[ 8.4  8.0  4.5 10.1 39.6 10.0  6.7  2.6  7.2  0.9 12.2 11.8  1.1 11.5
  9.1  6.8  6.1 22.6  2.7 14.5  4.0  3.2 13.3  0.5  4.1  4.3] -> zigir
[ 3.7  9.4  5.7  7.9  8.3  6.8  8.0  4.4 16.9 10.2 10.3 10.7  4.1  7.5
  7.7  8.3 11.2  7.5  4.8 11.6  6.3  5.8  6.6  5.2  9.1  3.1] -> gogo
[ 2.7  9.9  3.3  9.3 13.0  9.2  7.1  2.1 10.4  7.0 11.7 18.1  4.5  4.4
  6.3  7.9  9.2 15.7  1.4 11.3  8.6  5.2  5.6  5.4  8.6  4.7] -> sipu
[22.1 11.6 14.3  5.7  9.8 13.8  6.6  7.1  5.3 19.1 13.5  5.2  2.8  9.3
  9.1  9.8  7.1 12.7  5.1 12.6  3.5 11.3  7.3  7.0  7.0 17.2] -> Rura
[11.6 11.2  3.1  6.4 10.0  7.6  5.2  5.4  9.6  6.3 11.7  5.9  4.5  8.5
 10.6  9.5  9.4  5.1  5.1  9.3  3.7  8.8  6.9  2.5  7.5  8.0] -> kude
[26.2 23.0 28.3  9.4  7.1  5.9 -0.2 12.1  7.7 -3.4  9.9  5.2 11.9  7.4
 16.8 17.8  9.0  2.6 14.5  8.5 -1.2 12.1  6.5  4.2 11.0 11.9] -> Perit
[ 2.4  8.4  2.9  9.3 11.9 20.3 22.0  2.1  9.1 43.4 16.8 18.0  3.0  9.5
  4.9  5.9  5.6 39.3 -0.5 22.0 12.5  6.8  6.6  7.6  6.3  7.5] -> dab
[ 5.5  4.8  4.4  3.2 20.1 21.0 17.9  4.2 19.1 80.0 20.9  7.3  1.2  8.9
  8.5  3.7 11.6 13.6  2.7 42.6  7.9  2.1  8.2  1.6  4.0  1.8] -> pabop
[11.6 11.2 11.1  6.4 10.0  7.6  5.2  5.4  9.6  6.3  8.3  5.9  4.5  8.5
 10.6  9.5  9.4  7.4  5.1  9.3  3.7  8.8  6.9  7.0  7.5  8.0] -> pamap
[ 8.4  8.0  4.5 10.1 39.6 10.0  6.7  2.6  7.2  8.4 12.2 11.8  1.1 -0.1
 16.4  6.8  6.1 22.6  2.7 14.5  4.0  3.2 13.3  0.5  4.1  4.3] -> gen
[ 8.4  8.0  4.5 10.1  9.7 10.0  6.7  2.6  7.2  8.4 12.2 11.8  1.1 -0.1
 16.4  6.8  6.1 22.6  2.7 14.5  3.4  3.2 13.3  0.5  4.1  4.3] -> dun
which: [ 2.7  9.9  3.3  9.3 13.0  9.2  7.1  2.1 10.4  7.0 11.7 18.1  4.5  4.4
  6.3  7.9  9.2 15.7  1.4 11.3  8.6  5.2  5.6  5.4  8.6  4.7] : sipu
which: [11.6 11.2  3.1  6.4 10.0  7.6  5.2  5.4  9.6  6.3 11.7  5.9  4.5  8.5
 10.6  9.5  9.4  5.1  5.1  9.3  3.7  8.8  6.9  2.5  7.5  8.0] : kude
where: [17.2] : Rura, 26
which: [ 2.4  8.4  2.9  9.3 11.9 20.3 22.0  2.1  9.1 43.4 16.8 18.0  3.0  9.5
  4.9  5.9  5.6 39.3 -0.5 22.0 12.5  6.8  6.6  7.6  6.3  7.5] : dab
perm: [ 1.4  2.1  2.7  3.3  4.4  4.5  4.7  5.2  5.4  5.6  6.3  7.0  7.1  7.9
  8.6  8.6  9.2  9.2  9.3  9.9 10.4 11.3 11.7 13.0 15.7 18.1] : sipu
which: [ 8.4  8.0  4.5 10.1 39.6 10.0  6.7  2.6  7.2  8.4 12.2 11.8  1.1 -0.1
 16.4  6.8  6.1 22.6  2.7 14.5  4.0  3.2 13.3  0.5  4.1  4.3] : gen

[ -6.8 -10.9   0.9   8.1   1.3  35.0 -35.7  31.8] -> gen
[ -2.4 -32.7  -6.4 -26.3  17.8   1.3  10.3 -10.6] -> dab
[ 41.2  -4.1 -13.3  23.3  32.0 -30.0  20.0  -2.7] -> sipu
[-26.3   1.4  -6.4  -2.4  10.3  17.8 -10.6 -32.7] -> gogo
[-13.3  -4.1  41.2  -2.7  32.0  23.3 -30.0  19.9] -> Rura
[ 18.4  15.2  -9.7  17.6 -18.7  -4.3  15.6  -0.4] -> dun
[ 20.4 -37.3  59.6 -38.8  22.8   9.8   0.4  77.1] -> kude
perm: [ -4.1  23.3 -13.3 -30.0  41.2  -2.7  19.9  32.0] : Rura
perm: [  1.3 -10.6  10.3 -32.7 -26.3  -6.4  17.8  -2.4] : dab

[-18.7  12.6 -17.9 -16.8 -24.9  -0.6   8.6 -12.8 -17.5  -5.5  34.5  -6.6
  40.4  -6.6  -0.4   4.4  19.8   5.2  51.8  16.4  45.2 -11.8   9.9  22.3
  10.2  -0.4 -20.1 -31.8 -13.1  29.9   3.4   6.3   6.3 -18.4   8.8] -> dun
[ -4.4 -12.8  -6.7  14.7   9.5 -15.8  17.7 -29.3   0.1  33.5   0.5  -7.0
  -6.6 -18.2   8.4  -0.9  11.9 -21.9  23.8  -6.4   9.2  -5.3  -8.8 -16.0
  -0.6 -14.4  -2.7 -30.4 -31.4  -1.4   9.8  15.9 -12.1 -11.3  -6.9] -> zigir
[  5.4 -12.0  -6.0  45.0 -24.5   6.6  13.3  -9.0  29.5 -13.8  12.7  29.1
 -16.0  10.7  17.0 -16.9 -26.5  33.0 -30.1 -10.5  -4.9 -10.4   7.8  -3.3
   2.2  -1.1   8.9  -4.2 -17.4   9.4   0.5  10.1   1.4  56.6  31.9] -> Perit
[ 66.7 -24.2  28.0  25.7   3.8   2.1  -7.9 -23.6   7.6 -10.7  21.0 -10.8
  -2.5 -23.0   4.7  -6.9 -17.5  22.0  -4.3  -3.0   5.4  -5.9 -29.1  54.7
 -11.5  11.9 -19.0   9.6 -18.7  -3.0   3.5   3.8  28.2 -14.7  -4.4] -> gogo
[ -2.7  14.7  -6.9  -6.7 -29.3   0.1  -4.4 -12.8  -6.4  17.7 -31.4  -6.6
   9.5   8.4  -5.3  23.8   9.2 -14.4  -9.6 -30.4  -7.0 -16.0  -1.4 -11.3
 -18.2   0.5 -21.9  11.9 -12.0 -15.8  -0.9  -8.8  33.5  -0.6  15.9] -> pamap
[-18.7  12.6 -17.9 -16.8 -24.9  -0.6   8.6 -12.8 -17.5  -5.5  34.5  -6.6
  40.4  -6.6  -0.4   4.4  19.8   5.2  51.8  16.4  45.2 -11.8   9.9  22.3
  10.2  -0.4 -20.1 -31.8 -13.1  29.9   3.4  -1.2 -17.9  -6.5  -3.3] -> togi
which: [ -4.4 -12.8  -6.7  14.7   9.5 -15.8  17.7 -29.3   0.1  33.5   0.5  -7.0
  -6.6 -18.2   8.4  -0.9  11.9 -21.9  23.8  -6.4   9.2  -5.3  -8.8 -16.0
  -0.6 -14.4  -2.7 -30.4 -31.4  -1.4   9.8  15.9 -12.1 -11.3  -6.9] : zigir
which: [  5.4 -12.0  -6.0  45.0 -24.5   6.6  13.3  -9.0  29.5 -13.8  12.7  29.1
 -16.0  10.7  17.0 -16.9 -26.5  33.0 -30.1 -10.5  -4.9 -10.4   7.8  -3.3
   2.2  -1.1   8.9  -4.2 -17.4   9.4   0.5  10.1   1.4  56.6  31.9] : Perit
perm: [ -6.9  -4.4 -12.8  -6.7  14.7   9.5 -15.8  17.7 -29.3   0.1  33.5   0.5
  -7.0  -6.6 -18.2   8.4  -0.9  11.9 -21.9  23.8  -6.4   9.2  -5.3  -8.8
 -16.0  -0.6 -14.4  -2.7 -30.4 -31.4  -1.4   9.8  15.9 -12.1 -11.3] : zigir
after: [29.5] : [-13.8]
after: [-23.6] : [7.6]

